In the rows, 128 means zero.
Rotation paths and how fast each direction turns (degrees a step)
Each turn is a multiple of 5 degrees from 10 to 175, or 0.
Path 1:
[134 137 118 118 137 128 135 132 126 123 125 134 133 130 117 126]
[128 123 117 126 134 134 132 124 121 130 122 127 132 146 124 129]
[129 133 130 118 130 129 138 129 130 129 117 118 129 137 122 122]
[136 133 122 120 132 127 134 133 124 128 126 134 130 133 112 128]
[130 122 124 122 134 136 129 128 115 128 117 127 131 144 124 131]
[128 132 131 121 125 134 139 133 129 125 119 119 127 137 119 121]
[139 127 122 122 128 128 137 136 122 132 127 132 130 131 112 129]
[128 120 124 121 131 138 128 132 119 125 115 126 135 133 126 131]
[129 127 127 127 126 136 141 133 129 122 124 120 128 133 117 119]
[139 120 122 123 128 129 139 135 125 136 125 130 131 130 117 129]
[128 119 122 118 129 135 130 132 122 122 114 126 137 126 122 127]
[129 127 121 131 129 136 140 131 125 122 127 119 132 132 118 118]
[137 118 119 124 132 129 142 133 127 138 123 128 133 131 125 127]
[126 125 119 119 131 132 128 127 125 125 112 124 137 124 120 126]
[131 131 118 131 136 135 138 129 122 126 130 120 134 132 120 121]
[133 121 118 124 134 127 142 129 131 135 121 130 133 137 128 126]
[126 131 120 119 133 128 130 126 128 128 113 123 136 126 116 126]
[133 133 120 126 140 132 136 129 118 127 131 122 134 135 123 123]
[129 125 120 122 132 128 140 127 132 130 118 129 131 143 129 127]
[129 128 125 133 127 127 126 125 126 131 132 126 128 128 121 129]  135
[126 134 126 126 133 124 127 124 129 130 128 128 129 131 130 128]  20
Path 2:
[137 134 130 114 131 117 124 130 129 126 124 126 126 121 131 122]
[126 139 122 120 122 131 136 134 128 128 123 130 120 137 134 124]
[138 129 132 120 135 133 142 127 131 128 124 126 135 134 125 130]
[142 125 131 119 124 130 124 131 132 133 120 126 121 124 133 132]
[127 139 116 126 130 132 136 130 129 127 119 124 125 123 133 129]
[136 132 128 123 141 121 131 120 129 126 125 122 131 137 135 127]
[138 129 131 126 120 121 128 138 133 128 118 126 121 136 130 126]
[126 135 125 117 129 128 137 135 126 126 118 129 134 122 124 128]
[134 129 129 110 134 130 132 124 130 137 131 125 125 134 135 125]
[141 133 128 130 120 136 138 132 132 125 122 124 121 130 134 129]
[135 133 128 122 134 130 131 125 125 122 112 131 130 124 128 135]
[128 129 121 120 134 120 124 131 133 138 122 119 123 132 133 130]
[136 140 126 126 124 123 137 132 132 123 125 122 133 126 134 118]
[132 132 134 114 131 125 134 126 123 124 119 138 122 134 132 128]
[132 129 124 118 126 133 136 136 133 135 123 122 124 137 122 133]
[140 130 126 120 130 132 131 128 133 128 121 124 137 117 136 127]
[130 131 124 123 134 127 132 125 126 130 118 131 113 130 139 128]
[136 138 123 130 132 125 135 130 132 126 121 117 127 138 125 133]
[136 128 132 118 128 122 124 133 133 128 116 129 138 129 137 126]
[130 124 131 130 127 129 127 130 128 126 123 129 130 132 124 133]  95
[131 124 130 130 128 128 129 129 133 131 130 127 134 130 132 126]  115
[130 131 128 129 131 129 131 126 127 124 129 127 135 124 125 128]  140
Path 3:
[127 126 126 118 131 130 122 126 124 127 133 111 137 134 131 121]
[121 119 131 133 129 127 127 128 120 133 145 129 137 132 121 133]
[130 127 118 136 134 122 133 130 119 119 130 124 127 143 128 122]
[128 135 121 124 135 140 123 126 128 131 135 123 140 135 128 127]
[119 117 121 130 135 128 118 132 115 129 133 131 130 129 129 135]
[127 124 125 121 125 122 125 122 124 114 133 124 132 142 128 119]
[130 128 129 125 131 139 124 133 123 135 141 121 132 137 119 131]
[124 118 120 137 137 121 130 129 118 128 132 119 132 131 131 129]
[123 136 120 130 129 126 126 119 127 121 136 133 139 143 123 127]
[128 124 120 123 136 141 118 138 119 128 135 127 123 135 130 128]
[124 119 123 124 132 123 121 124 124 122 131 116 142 129 132 128]
[122 128 131 125 124 126 127 127 119 131 143 133 130 141 116 127]
[133 122 122 131 140 134 131 136 122 123 135 119 126 139 132 123]
[123 132 118 129 134 129 123 120 126 129 132 120 145 133 124 136]
[119 126 121 128 131 126 121 131 112 130 137 139 126 136 130 124]
[132 119 122 121 133 133 124 127 129 114 134 120 132 137 130 122]
[124 128 128 122 129 128 121 128 119 136 134 118 136 135 117 134]
[124 120 125 136 132 124 135 130 117 126 140 128 133 135 133 120]
[133 133 118 130 134 135 126 124 131 117 133 126 134 141 121 133]
[127 133 122 131 131 130 127 128 129 128 126 133 129 127 131 129]  70
[128 133 126 126 126 123 127 125 127 128 123 125 129 131 125 128]  135
[132 132 128 127 124 126 129 128 127 127 131 128 126 124 132 132]  0
[128 129 129 128 127 131 126 128 128 130 130 132 128 129 121 135]  145
